Each named turn below is shown by a few rows before and after it. Which turns, in which order, take the first row of each later pair to the second? The first pair is answered.
lesa (before -> after):
[ 1.43  2.38  0.69  1.21 -1.98 -0.80 -0.97  1.05 -1.51 -0.59 -1.34 -1.51]  ->  [ 1.47 -0.01 -0.49 -2.33 -1.57 -1.87  0.44 -1.03  0.05 -0.69  1.50 -2.23]
[ 1.89 -0.05  2.32  0.99 -0.74 -0.13  0.36  0.16  1.06 -0.21 -1.52 -0.45]  ->  [ 1.69 -1.10  1.83 -0.47 -0.60 -0.83  0.09 -0.43  1.44 -0.85 -0.82 -1.44]
[ 0.41 -0.92  0.80 -0.36  1.44 -1.07 -0.77 -0.90 -0.99 -2.06  0.24  0.23]  ->  [ 0.91 -0.31  0.96 -0.20  1.25 -0.58  1.01 -1.26 -0.38 -0.26  1.15  1.92]
Ferap (before -> after):
[-0.86  0.63 -1.68 -0.74  1.16  0.75  2.95 -0.56  0.86  0.45  0.16  2.00]  ->  [-1.98  2.63  0.57  1.32 -0.69  0.87  0.38  0.90  0.40  0.72 -1.60  1.52]
[-1.75 -0.75  1.77 -3.14 -2.88 -1.55 -1.01 -1.94  2.84  1.87  3.27 -1.43]  ->  [ 1.96 -1.67 -2.24 -0.03  3.13  1.34  3.80  0.21 -1.58  1.12  1.25  3.49]
[ 0.00 -2.06 -0.70 -1.34  2.56  2.18  5.14 -1.63  2.70  4.17  1.39  1.72]  ->  [-0.75  2.24  2.40  4.27  0.54  3.38  1.25  1.63  0.72  4.30 -2.90  1.93]
[ 0.39 -0.97 -3.49 -1.86  1.84 -0.88 -0.91  1.57 -2.72 -0.30  0.30 -1.34]  ->  [-0.16  0.85 -1.78 -0.07  0.30 -0.60 -2.94  2.70 -3.10 -0.19 -1.34 -1.79]
rufe (before -> after):
[ 0.06 -1.59 -0.84  0.67  0.42 -0.97 -1.48  0.26  0.04 -2.74 -0.65 -1.41]  ->  [-0.88 -0.13  1.21  0.38 -2.03 -1.14 -1.53 -0.47  2.09 -0.27  0.48 -1.09]
[-0.14  3.61  1.52 -0.47 -1.09 -0.38 -1.66 -0.42  2.68  2.48  2.15  0.31]  ->  [ 1.96  0.08 -2.77 -1.99  3.58 -0.08  1.32 -0.85  0.47 -0.10  2.42  0.92]
[-2.56 -1.33 -0.13 -1.64 -1.26  0.11 -2.41 -0.87  0.16 -1.50  1.07 -1.91]  ->  [-2.48 -1.86 -0.37 -2.22 -1.01  0.21 -1.57 -1.28  0.66 -1.05  1.66 -1.55]
[-0.62 -1.44 -1.15 -0.16  1.45 -0.93 -0.51 -0.40 -0.59 -0.99 -0.31 -0.09]  ->  [-1.56  0.03  0.52  0.51 -0.69 -1.12 -1.88 -0.17  0.29  0.16 -0.70 -0.49]
Then:
Each pair is two turns apart.
[-2.37  0.15  1.39  1.20 -0.63 -0.18 -3.26  0.25  0.06  0.35 -1.18  0.66]  ->  [-2.05  0.71  1.24  2.05 -0.10  0.51 -2.24  0.68 -0.34  1.22 -1.30  1.97] => rufe, lesa
[ 1.36 -0.56 -1.39  0.35  1.54  1.09  2.59  0.60 -0.74  0.00  0.08  2.02]  ->  [-1.12 -0.37  1.22 -1.70 -2.08 -0.83 -1.07 -0.66  1.62 -0.22  1.12 -1.98] => rufe, Ferap
[ 0.26 -2.08 -3.00 -0.19  1.20 -0.37  2.76 -0.24  0.60  1.37  1.43  0.69]  ->  [-2.22  0.06  0.66  0.42 -2.73 -1.57 -1.77  0.32  1.73  1.13  0.22 -2.29] => lesa, Ferap
[-0.33  2.71  1.27 -0.11 -4.20  1.11 -2.30  0.54  0.33  0.53  0.28 -2.51]  ->  [ 1.04  0.23 -2.00 -0.15 -0.34  1.40 -1.87  1.43 -2.73 -3.24 -1.20 -3.07] => Ferap, rufe
[ 2.30 -1.37 -1.27 -1.87  1.79  0.56  3.48 -1.36  0.52  1.21  1.49  2.25]  ->  [ 1.98  1.17  0.72  0.76  0.12  1.25  3.06 -0.34  0.72  3.05  0.50  3.45] => Ferap, rufe
[ 1.83 -0.10 -0.36  0.86  0.14  0.73  2.13  0.27 -0.69 -0.05  0.04  1.32]  ->  [ 1.29  1.02  1.05  0.99 -1.31  0.77  1.59  0.12  0.20  1.01  0.28  1.17] => rufe, rufe
[ 0.21 -1.81 -1.95 -3.59  2.00 -0.04  2.73 -0.25 -0.82  0.34  2.97  0.90]  ->  [-2.42  0.81  2.02 -2.99 -2.62 -1.32 -2.09 -0.10  0.81  0.90  2.10 -1.97] => Ferap, Ferap
[ 1.07  0.46  0.78 -1.23 -1.78 -0.79  1.14 -1.76  1.04  3.59  1.90  0.70]  ->  [ 0.94  2.14  1.88  0.97 -2.44 -0.29 -0.06 -0.44  0.14  3.54  0.21  1.00] => Ferap, Ferap
[ 1.21 -1.42 -1.78 -1.38  0.82  0.13  3.76 -1.63 -0.90  1.90  1.77  1.80]  ->  [ 0.17 -2.75 -2.16 -2.10  0.98 -1.09  0.00 -1.14 -2.33 -2.22  0.28 -2.00] => lesa, lesa
[-1.56 -1.26  0.53 -0.54  2.85  1.96 -1.26  1.94 -3.11 -1.72 -1.74 -0.42]  ->  [-1.82  0.74  2.26  1.22  1.48  2.54 -1.20  2.58 -2.64  0.38 -2.09  1.05] => lesa, Ferap
[-0.20 -0.51  0.31 -0.47 -1.09 -0.88 -2.53 -1.86 -3.66 -1.99 -0.50 -0.51]  ->  [ 0.93 -0.41 -0.12 -0.51 -0.43  0.01  1.21 -2.66 -2.36  1.06  1.30  2.92] => Ferap, lesa
[-2.54  1.87 -0.09  1.45  0.80  0.82 -0.51  2.81 -1.01 -2.92 -1.63 -2.24]  ->  [-1.37 -0.73 -2.38 -1.65  2.80  0.69  3.83  0.56  0.35 -1.53  1.66 -0.50] => rufe, rufe
[-1.42 -1.21 -2.27 -3.51  1.75  1.12 -0.83  1.76  1.93 -0.63  2.30 -1.52]  ->  [-0.06  1.19 -2.20  0.42  2.72  3.04  0.49  3.75  0.22  0.87  0.23  1.66] => lesa, rufe
[ 0.08  0.77  0.02 -0.28  1.66  0.51  2.65  0.07  0.77  1.74  1.84  2.36]  ->  [-1.57  0.30  0.89 -0.40  0.31 -1.03 -2.65  0.67  0.15 -2.15 -0.28 -2.44] => Ferap, lesa
[-0.31 -0.92 -0.31  0.29  0.99 -0.72 -0.42 -0.24  0.07 -0.37 -0.52 -0.67]  ->  [-0.40  0.18  0.46  1.15  0.26 -0.24  0.14  0.23  0.40  0.82 -0.75  0.45] => lesa, Ferap
[-1.67  0.34  1.16  0.10 -1.90 -1.44 -4.13  0.47 -0.60 -2.15 -1.73 -3.62]  ->  [-1.52  0.20  0.72 -0.12 -1.46 -1.58 -4.08  0.37 -0.78 -2.45 -1.61 -3.74] => Ferap, rufe
[-0.01  2.64  0.14  0.85  0.69 -1.37  2.66  2.32  1.53  5.30  0.71  3.19]  ->  [-2.23  2.31  1.39  0.74 -1.02 -3.03 -4.04  3.37  0.21  0.23 -1.92 -3.03] => Ferap, lesa
[-3.35  2.03  3.27  1.19 -5.06 -0.93 -4.41  2.19  1.57  2.14 -0.45 -2.65]  ->  [ 1.67 -3.30 -4.45 -1.15  3.60  0.87  5.07  1.02 -1.13  1.75  2.02  2.66] => lesa, Ferap
[ 0.04 -0.51 -1.06  1.79  0.91 -0.85  3.31  1.31 -1.90  2.70 -3.95 -1.09]  ->  [-1.71 -0.64  0.81 -0.85 -1.87 -2.55  1.61 -0.48  0.92  3.24 -1.78 -3.51] => Ferap, lesa
[-0.66  1.41 -0.10  0.90  0.01  0.45 -0.08 -0.02 -0.81 -0.13 -0.78  0.42]  ->  [-0.50  0.39 -0.97  0.14  0.76  0.31  0.06 -0.39 -1.14 -1.22 -0.63 -0.06] => lesa, Ferap
[ 1.88  1.55 -1.32 -0.67  2.71  0.56  3.34 -1.00  0.52  1.87  2.92  2.71]  ->  [-1.27  1.46  1.08 -2.28 -0.66 -2.00 -3.38 -0.99  1.34 -1.40  2.07 -3.70] => lesa, Ferap
[-0.35 -0.18  2.01 -2.68 -1.48 -3.92  1.43 -1.25  0.45 -0.56  2.47 -1.67]  ->  [ 0.80  2.56  2.38  2.64 -0.47 -1.91  0.75  2.15 -2.89 -0.82 -1.57  0.58] => Ferap, rufe
[ 2.12  1.33  0.62  5.26 -0.93  2.12 -2.15 -0.56  0.60 -1.40  1.22 -0.70]  ->  [ 2.04 -1.79 -1.29  1.65  0.36  0.71 -1.48 -2.43  1.14 -2.92  3.15 -2.66] => Ferap, rufe
[-0.07  0.86  0.73 -1.12 -0.95 -1.33 -3.49 -1.66 -0.58 -1.54  0.85 -2.48]  ->  [ 0.38  3.53  1.99  1.91 -1.12  0.00 -2.64 -0.29 -1.32  0.59 -0.53  0.05] => lesa, lesa
[-0.30 -2.38  0.37 -3.16 -0.47 -0.90  1.09 -2.38  1.70  0.93  1.39  0.16]  ->  [-1.42  0.01  2.73 -0.46 -2.36 -0.89 -2.72 -0.57  0.72 -0.05 -1.21 -1.38] => rufe, rufe
[ 0.64 -0.68  0.01  0.20  0.75  0.70  2.26 -0.18  0.73  0.99  0.28  1.68]  ->  [ 0.33 -2.44 -0.65 -1.31  1.01 -0.41  0.86 -0.65  0.63 -1.19  0.44 -0.55] => lesa, lesa
[ 0.40  2.16 -2.16  3.01  2.85  0.94 -1.09  3.50 -1.56 -3.87 -3.10 -0.70]  ->  [-1.88  0.12 -0.43 -3.99 -0.94 -1.89 -0.47 -1.34  4.52 -1.22  3.06 -3.28] => Ferap, rufe
[-1.33  0.32  4.07 -2.80 -2.42  1.54  2.53 -3.09  1.96  1.33  0.21  0.38]  ->  [ 1.05 -0.42  0.93 -0.08  1.70  3.38  4.27 -0.89 -2.26 -1.01 -2.61  2.65] => rufe, lesa
[ 0.07 -2.33 -0.28 -3.47  0.90  1.24  2.83 -1.38  2.64  1.58  3.63  1.35]  ->  [-2.04 -0.26  2.72 -3.04 -2.55  0.35 -1.51 -1.07  3.60  1.12  2.60 -1.39] => lesa, Ferap
[-1.00  0.34  1.10  0.42 -0.37  0.27  0.57 -1.64  2.43  1.26  4.05  0.00]  ->  [-1.45  1.36  1.40  3.06 -0.19  0.50 -2.73  0.50 -0.25 -1.52  0.72 -1.64] => rufe, rufe
[ 0.95  2.77  1.27  4.28 -0.63  2.61 -0.79  2.10 -1.63  2.16 -3.17  1.95]  ->  [-1.70 -0.87  1.43 -2.35 -3.01 -0.97 -3.83 -1.31  1.97 -0.36  0.34 -4.41] => lesa, rufe
[ 0.04  1.42  0.96  1.47 -0.81 -0.31 -1.79  0.38 -1.59 -1.71 -1.66 -0.60]  ->  [ 0.05 -0.64 -0.42 -0.88 -0.01 -1.13 -1.38 -0.59 -1.11 -2.73 -0.23 -1.66] => lesa, rufe
[-0.25 -1.48 -1.06 -1.14 -1.10  0.89 -0.26  1.73 -0.61 -2.64  0.08 -0.90]  ->  [ 0.05  0.18 -0.15  0.97 -1.34  1.86  0.16  2.62 -0.94 -1.16 -0.91  0.91] => lesa, lesa
[-1.00  2.02  0.02  1.14  0.18 -1.43 -2.72 -0.86 -0.44 -0.42  0.01 -2.32]  ->  [ 0.57  2.09 -1.04  1.88  1.61  0.01  1.15 -0.96 -0.35  2.01  0.97  1.39] => Ferap, lesa
[ 4.12  1.99 -1.47  1.36  4.86  4.04  2.38  1.09 -1.63 -2.23 -2.00  1.72]  ->  [ 0.32  5.39  4.32  1.17 -1.88  2.07 -3.97  0.81  1.62 -1.35 -2.22 -2.43] => lesa, rufe
[ 0.64 -1.17 -1.11 -0.13  1.48  0.27  0.60 -0.29  0.56 -0.87  0.41 -0.11]  ->  [-0.21  0.67  1.12  0.99 -0.75  0.15 -0.89 -0.03  1.19  0.10 -0.14 -0.47] => lesa, Ferap
[-0.56 -0.97 -1.11 -0.85  2.11 -1.03 -0.91  0.45 -0.89 -1.70  0.61  0.21]  ->  [-1.12 -0.38  0.09 -1.53  0.29 -1.25 -0.11 -0.55  0.97  0.78  2.34  0.96] => rufe, rufe
[-0.41  2.69  2.02  2.98 -0.73  0.75 -2.07  2.09 -1.04  1.10 -1.63  0.79]  ->  [ 0.07  2.13  1.63  1.40 -0.63  0.79  1.36  0.23  0.78  3.78  0.79  2.87] => rufe, Ferap
[ 0.38  1.17 -0.40  1.95  0.86 -0.66 -3.67  1.05 -2.64 -2.27 -1.79 -0.39]  ->  [ 0.74  1.31  0.14 -0.64 -0.54 -0.52  1.21 -1.76  1.47  3.12  2.71  2.92] => Ferap, lesa
[-0.55  2.07  0.73  2.33  0.05  0.99  1.55 -0.35  0.38  1.11  0.43  1.83]  ->  [-1.59  2.23  1.84  1.75 -1.41  0.00 -0.63 -0.40  1.06  0.40  0.18 -0.18] => rufe, Ferap
[ 1.72 -2.40 -1.37  3.47  2.40  1.07  1.08  2.44 -3.28 -1.44  1.23 -0.71]  ->  [-0.01 -0.21  1.84  4.39 -1.04  0.42 -2.33  3.00 -2.45 -1.00  0.33 -2.47] => lesa, Ferap
[-0.87  3.31 -0.21 -0.34 -4.04 -1.10  0.00 -1.13  1.93  2.45 -0.09  0.74]  ->  [ 0.17  3.56 -1.39  2.59 -1.77  0.24 -0.93  1.20 -1.25 -0.05 -3.41  1.05] => rufe, Ferap
[ 1.18 -1.31 -1.89 -1.15  2.62  0.75  3.52 -1.64 -0.14  1.05  1.65  1.97]  ->  [-1.19 -1.56 -0.28 -1.97  0.27 -1.11 -2.42 -1.32  0.03 -2.81  0.30 -3.75] => Ferap, lesa
[-0.44 -2.67 -0.19 -2.60 -1.13 -2.92 -0.55 -0.51  2.54  1.80  3.06 -1.47]  ->  [ 0.19 -0.90  0.54 -0.93 -1.48 -1.86  1.03  0.08  2.71  4.26  3.04  1.18] => lesa, Ferap
[ 2.93  0.91 -1.85 -1.91 -1.98 -0.14  1.56  0.06 -0.30  2.67 -0.33 -1.98]  ->  [ 2.97  1.57 -1.49 -1.08 -2.20  0.17  1.62  0.44 -0.41  3.08 -0.73 -1.48] => lesa, rufe
[ 0.31 -0.87 -1.97  1.18  2.54 -1.34 -2.68  1.76 -3.79 -4.94 -3.29 -1.81]  ->  [-2.53  1.77  3.22 -1.70 -4.26 -3.17 -3.00 -1.18  2.78  1.16  1.02 -2.37] => rufe, lesa
[-0.02 -1.91 -0.53 -0.78 -0.17 -0.40 -2.70  0.08  1.48 -1.07 -0.85 -2.15]  ->  [-0.08 -0.02  0.93  1.01 -1.28  0.18 -3.19  0.88  1.65  0.28 -1.45 -1.20] => Ferap, rufe
[-2.74  3.50  0.32 -1.38 -2.90  0.54 -0.79 -3.79  3.44  5.62  2.07  1.81]  ->  [-1.58  5.40  0.06  2.68 -1.45  2.37 -0.65 -1.24  0.71  5.50 -1.02  4.07] => Ferap, Ferap
[-1.28  1.87  1.06  1.08 -1.11  1.11 -0.81  0.19  0.11  2.21 -0.06  1.85]  ->  [-1.69  1.71  1.08  1.28 -0.97  0.83 -2.35  0.67 -0.47  1.03 -1.07  0.74] => Ferap, lesa
[ 0.08 -0.68 -2.40 -2.19  4.44 -0.05  5.13 -2.16  1.48  5.12  0.33  3.50]  ->  [-0.52 -4.09 -4.54 -3.47  6.33 -1.19  1.52 -1.68 -0.71 -0.88 -1.31 -1.32] => rufe, lesa
[-1.91 -1.04  0.75 -2.84 -2.18 -2.10 -3.18 -1.73  2.60 -1.88  1.89 -5.39]  ->  [-0.74  3.02  1.87  4.29 -1.65  0.63 -4.11  2.57 -1.32 -1.69 -3.34 -2.28] => Ferap, rufe
[-1.33  0.50  0.96 -1.27 -1.38  0.51 -0.40 -0.33  2.28  0.25  0.36  0.09]  ->  [-0.93  0.07 -0.03 -0.27 -0.20  0.80 -1.58  0.89  0.31 -1.95 -1.41 -0.67] => rufe, rufe
[ 1.42  1.57  0.26  0.88  1.56  0.02  1.08 -0.32 -2.33  0.39 -1.36 -0.48]  ->  [ 1.11 -0.04 -0.41 -1.54  1.70 -0.85  2.00 -1.65 -0.84  0.39  0.49 -1.22] => Ferap, Ferap
[ 1.64  2.03 -2.16  1.56 -0.43  2.66 -1.12  1.33 -3.03 -0.54 -2.27 -1.93]  ->  [ 1.73  1.58 -2.42  1.13  0.07  2.63 -0.56  1.32 -3.24 -0.67 -2.10 -1.76] => lesa, Ferap
[-2.23  3.97  4.24  1.57 -4.34  0.05 -1.77 -0.38  2.46  3.31  0.37  0.53]  ->  [-2.16  1.41  2.85 -2.12 -3.80 -1.09 -0.23 -2.60  4.18  3.33  3.19 -0.41] => lesa, lesa
[-0.97  0.77  1.45  2.05 -0.12 -0.17 -1.42  0.58 -0.96 -1.56 -1.52  0.11]  ->  [-1.43  1.32  2.28  1.55 -1.11 -0.40 -1.65  0.29  0.11 -0.67 -0.83  0.01] => rufe, lesa
[ 0.81 -1.01 -1.33 -0.02  2.42  0.82 -0.05  0.29 -1.46 -1.89 -0.51  0.00]  ->  [-0.29 -1.47 -0.45 -1.86  0.82 -0.32 -1.00 -1.03  0.25 -1.69  0.91 -1.60] => Ferap, Ferap
[ 1.73 -0.16 -2.62  2.31  2.06  1.26  2.17  0.84 -2.89  0.44 -2.20  2.44]  ->  [ 0.21 -2.70 -2.42 -3.35  0.22 -1.12  1.98 -2.60  0.79  0.56  2.09 -0.65] => Ferap, Ferap
[-0.91 -2.00  0.02 -2.85 -1.12 -1.12 -2.68 -0.45 -0.07 -2.78  1.73 -3.91]  ->  [-0.46  2.30  2.03  2.87 -2.19  0.88 -3.45  2.51 -1.76 -0.94 -1.74 -0.95] => lesa, lesa
[ 0.48  3.69  0.87  0.16  0.58  1.39  2.75 -1.15  0.57  3.71  2.42  1.92]  ->  [-1.24  3.29  1.47  0.62 -0.43  0.00 -3.63  0.46 -1.38 -1.63 -1.01 -3.52] => Ferap, lesa
[-0.87  1.29  2.64 -0.11 -3.04 -0.94  0.38 -1.29  1.83  4.36  1.29  2.03]  ->  [-1.66 -1.26  1.39 -3.03 -2.50 -2.65 -1.17 -2.28  1.91  1.49  2.14 -1.36] => lesa, lesa
[-0.77  2.55  2.93  1.99 -2.33  1.03 -1.11  0.12  0.59  2.37 -1.16  0.36]  ->  [ 0.83 -0.42 -1.04  1.90  2.30  1.54 -0.39  1.03 -2.90 -1.95 -2.69  0.08] => rufe, rufe
[ 0.79 -0.60 -1.53  1.05  0.19 -0.40  3.21  0.70 -0.31  1.86  2.27  3.19]  ->  [-1.84 -1.21 -0.12 -0.63 -2.21 -2.47 -2.45  0.48  0.36 -1.58  1.50 -2.61] => lesa, Ferap
[ 2.88 -1.83 -2.79 -0.15  3.16 -0.07  4.79 -2.39 -1.37  0.95  1.57  2.15]  ->  [ 1.71 -3.43 -3.12 -0.99  3.36 -1.41  0.75 -2.02 -2.69 -3.33  0.19 -2.05] => lesa, lesa
[ 0.15 -1.42 -1.92  0.96  2.52  0.54 -0.64 -1.51 -1.82 -1.31 -1.96  0.41]  ->  [-1.00  0.74  0.39  2.29  0.21  0.51 -2.83 -0.63 -1.39 -0.19 -2.62  0.10] => lesa, rufe
[-0.29  1.67  2.11  0.08 -2.42 -1.02 -1.30  0.05  2.49  1.82  0.31  0.12]  ->  [ 1.87  1.38 -0.24  2.47  0.99  0.50  0.46  1.63 -0.78  0.52 -1.80  2.34] => rufe, lesa
